In the data rows, 128 means zero.
Some points:
[135, 122, 113, 108, 188, 104, 150, 102, 116, 101, 93, 133, 87, 90, 116, 22, 102, 112, 76, 111, 137, 109, 210, 165]
[130, 202, 145, 155, 88, 104, 93, 147, 114, 89, 86, 202, 120, 81, 113, 44, 125, 138, 91, 88, 136, 78, 142, 94]
[149, 81, 83, 150, 90, 82, 104, 162, 129, 57, 80, 94, 133, 183, 194, 52, 125, 123, 53, 165, 91, 61, 124, 134]
[102, 138, 90, 140, 117, 151, 177, 154, 174, 224, 190, 24, 69, 127, 200, 127, 103, 88, 122, 221, 108, 121, 127, 88]
[129, 172, 123, 129, 118, 113, 162, 155, 109, 89, 129, 142, 136, 161, 153, 97, 142, 199, 151, 125, 125, 100, 129, 83]
[131, 158, 86, 120, 154, 42, 70, 120, 160, 113, 185, 119, 174, 176, 133, 179, 91, 198, 139, 93, 104, 67, 132, 101]
[105, 9, 187, 166, 153, 100, 108, 128, 137, 121, 102, 177, 117, 55, 129, 107, 113, 127, 161, 165, 208, 120, 150, 157]
[118, 117, 169, 188, 175, 54, 147, 158, 156, 164, 97, 117, 120, 103, 176, 56, 44, 128, 62, 75, 105, 154, 92, 205]
[137, 128, 101, 179, 63, 231, 150, 142, 128, 150, 96, 134, 130, 166, 127, 167, 47, 102, 146, 125, 184, 99, 144, 109]
[122, 174, 183, 135, 119, 127, 118, 53, 104, 131, 89, 174, 107, 155, 191, 167, 65, 64, 128, 161, 188, 103, 71, 118]
[201, 147, 200, 88, 118, 113, 82, 35, 133, 128, 126, 133, 156, 147, 101, 171, 178, 70, 32, 160, 113, 115, 149, 169]
[119, 107, 88, 37, 118, 152, 201, 121, 169, 181, 162, 76, 90, 77, 88, 131, 138, 186, 145, 132, 146, 168, 119, 130]
[105, 168, 105, 45, 91, 168, 143, 143, 140, 150, 170, 121, 135, 102, 102, 124, 189, 184, 181, 103, 158, 95, 124, 140]
[163, 117, 113, 205, 218, 153, 101, 105, 128, 34, 96, 105, 126, 103, 120, 119, 187, 166, 144, 96, 115, 122, 101, 114]
[153, 132, 36, 156, 137, 132, 43, 84, 151, 142, 139, 136, 85, 162, 94, 153, 91, 206, 120, 160, 105, 96, 137, 132]
[144, 158, 165, 95, 106, 90, 125, 180, 155, 142, 91, 162, 127, 107, 209, 160, 108, 109, 162, 94, 113, 172, 26, 110]
[132, 115, 123, 172, 159, 105, 184, 95, 137, 143, 73, 117, 229, 178, 55, 171, 104, 185, 122, 126, 118, 151, 101, 36]
[61, 125, 236, 112, 111, 233, 134, 211, 146, 161, 163, 92, 183, 213, 98, 141, 164, 103, 132, 122, 172, 51, 100, 112]
[122, 132, 151, 178, 142, 78, 172, 153, 137, 103, 190, 161, 125, 97, 76, 145, 94, 112, 163, 180, 73, 157, 168, 196]
[115, 121, 137, 52, 150, 168, 30, 70, 180, 152, 93, 93, 157, 133, 153, 70, 129, 174, 193, 105, 74, 129, 141, 102]
[186, 127, 192, 77, 152, 132, 186, 152, 75, 143, 80, 133, 115, 190, 119, 110, 117, 124, 181, 158, 136, 166, 152, 129]
[39, 139, 64, 84, 65, 198, 151, 55, 144, 140, 167, 138, 107, 61, 110, 148, 111, 171, 148, 100, 11, 101, 126, 150]
[216, 33, 163, 127, 210, 128, 103, 81, 152, 91, 138, 171, 151, 170, 128, 65, 121, 56, 82, 54, 129, 146, 143, 126]
[123, 130, 107, 171, 118, 146, 58, 131, 101, 53, 157, 149, 144, 141, 159, 87, 185, 191, 131, 207, 88, 74, 69, 95]
[84, 154, 81, 150, 144, 131, 152, 46, 87, 105, 197, 212, 157, 140, 205, 107, 164, 234, 97, 161, 182, 172, 82, 151]
[89, 144, 105, 156, 89, 138, 147, 91, 87, 139, 102, 112, 163, 188, 109, 41, 144, 134, 156, 119, 120, 148, 155, 184]
[132, 112, 123, 147, 139, 57, 104, 55, 147, 120, 150, 133, 139, 147, 66, 121, 139, 74, 95, 178, 182, 164, 187, 95]
[115, 150, 152, 142, 187, 93, 96, 138, 97, 136, 99, 208, 142, 74, 205, 212, 146, 76, 103, 111, 103, 171, 188, 92]
[139, 106, 134, 144, 90, 115, 134, 116, 131, 113, 194, 51, 144, 76, 94, 136, 161, 191, 141, 136, 177, 177, 70, 139]
[149, 74, 32, 150, 52, 216, 165, 184, 182, 195, 122, 184, 175, 116, 94, 164, 135, 34, 132, 96, 90, 182, 139, 122]
[114, 153, 155, 85, 154, 139, 136, 140, 184, 19, 141, 103, 165, 98, 104, 119, 96, 141, 135, 204, 87, 192, 101, 139]
[141, 175, 165, 141, 137, 108, 172, 130, 159, 212, 135, 176, 119, 128, 102, 106, 85, 129, 70, 85, 227, 128, 171, 160]
[120, 163, 90, 121, 147, 108, 153, 149, 151, 163, 113, 215, 108, 165, 108, 91, 147, 106, 143, 207, 97, 65, 62, 121]
[110, 141, 106, 158, 164, 87, 41, 184, 67, 210, 142, 107, 139, 179, 103, 145, 169, 67, 201, 124, 97, 205, 132, 184]
[155, 126, 140, 113, 122, 143, 96, 133, 61, 84, 146, 32, 112, 50, 72, 155, 133, 146, 155, 153, 123, 115, 65, 74]
[133, 165, 184, 157, 127, 97, 187, 116, 77, 100, 94, 140, 177, 79, 166, 99, 157, 66, 51, 124, 67, 119, 178, 146]
[117, 119, 174, 113, 89, 85, 165, 60, 82, 170, 182, 91, 214, 82, 156, 119, 84, 92, 183, 88, 161, 97, 142, 91]
[76, 127, 87, 99, 178, 74, 111, 107, 172, 170, 39, 79, 147, 145, 114, 179, 170, 164, 60, 161, 109, 133, 157, 75]
[147, 113, 61, 41, 189, 161, 82, 156, 71, 54, 179, 130, 155, 103, 155, 110, 70, 147, 91, 128, 164, 121, 129, 131]
[221, 137, 14, 138, 164, 137, 151, 148, 113, 135, 145, 140, 112, 158, 84, 181, 147, 124, 159, 134, 173, 113, 82, 231]
[218, 153, 148, 150, 188, 123, 106, 125, 151, 145, 126, 115, 63, 120, 176, 97, 123, 84, 123, 131, 72, 83, 137, 105]
[107, 104, 114, 108, 127, 155, 148, 137, 150, 162, 139, 85, 111, 143, 99, 135, 109, 139, 87, 67, 139, 149, 45, 116]
[157, 50, 211, 132, 88, 65, 100, 186, 56, 178, 85, 175, 131, 111, 147, 194, 53, 159, 122, 128, 112, 97, 181, 194]
[68, 125, 104, 122, 145, 79, 150, 166, 136, 150, 122, 171, 132, 122, 58, 156, 148, 0, 124, 126, 134, 117, 101, 151]
[104, 87, 213, 108, 106, 129, 74, 109, 61, 116, 49, 171, 83, 153, 167, 58, 141, 75, 102, 152, 107, 198, 143, 175]
[101, 103, 149, 93, 50, 188, 129, 67, 198, 120, 114, 111, 139, 140, 142, 174, 166, 126, 185, 101, 144, 105, 140, 163]
[130, 177, 115, 132, 98, 127, 177, 167, 142, 60, 83, 64, 149, 114, 171, 141, 120, 82, 161, 152, 206, 131, 200, 176]
[105, 82, 114, 113, 76, 137, 158, 126, 149, 27, 194, 117, 28, 178, 119, 189, 106, 143, 148, 94, 131, 138, 179, 67]
[127, 156, 113, 159, 94, 195, 132, 148, 104, 147, 138, 80, 88, 155, 168, 181, 226, 196, 188, 66, 140, 162, 123, 161]
[163, 194, 133, 168, 117, 214, 87, 141, 106, 131, 145, 110, 89, 110, 66, 97, 97, 180, 125, 166, 87, 157, 174, 74]
[108, 116, 166, 108, 111, 127, 162, 192, 95, 125, 108, 165, 133, 87, 112, 173, 132, 195, 66, 91, 196, 149, 95, 45]
[155, 100, 97, 110, 119, 122, 90, 168, 198, 137, 193, 126, 79, 113, 141, 87, 201, 112, 185, 100, 90, 104, 105, 105]
[61, 129, 142, 157, 135, 133, 184, 162, 95, 158, 119, 80, 70, 130, 136, 207, 143, 53, 130, 73, 131, 137, 143, 124]
These points spread out most along one direction. Where along it does each point below lie, from 0 to 99? 50 is the average, and the first point above lies past it. One standard deviation of the points above along it is 16.
[115, 121, 137, 52, 150, 168, 30, 70, 180, 152, 93, 93, 157, 133, 153, 70, 129, 174, 193, 105, 74, 129, 141, 102] 40
[114, 153, 155, 85, 154, 139, 136, 140, 184, 19, 141, 103, 165, 98, 104, 119, 96, 141, 135, 204, 87, 192, 101, 139] 46
[141, 175, 165, 141, 137, 108, 172, 130, 159, 212, 135, 176, 119, 128, 102, 106, 85, 129, 70, 85, 227, 128, 171, 160] 65
[144, 158, 165, 95, 106, 90, 125, 180, 155, 142, 91, 162, 127, 107, 209, 160, 108, 109, 162, 94, 113, 172, 26, 110] 54
[157, 50, 211, 132, 88, 65, 100, 186, 56, 178, 85, 175, 131, 111, 147, 194, 53, 159, 122, 128, 112, 97, 181, 194] 74
[135, 122, 113, 108, 188, 104, 150, 102, 116, 101, 93, 133, 87, 90, 116, 22, 102, 112, 76, 111, 137, 109, 210, 165] 73
[122, 174, 183, 135, 119, 127, 118, 53, 104, 131, 89, 174, 107, 155, 191, 167, 65, 64, 128, 161, 188, 103, 71, 118] 66
[61, 129, 142, 157, 135, 133, 184, 162, 95, 158, 119, 80, 70, 130, 136, 207, 143, 53, 130, 73, 131, 137, 143, 124] 49
[221, 137, 14, 138, 164, 137, 151, 148, 113, 135, 145, 140, 112, 158, 84, 181, 147, 124, 159, 134, 173, 113, 82, 231] 39
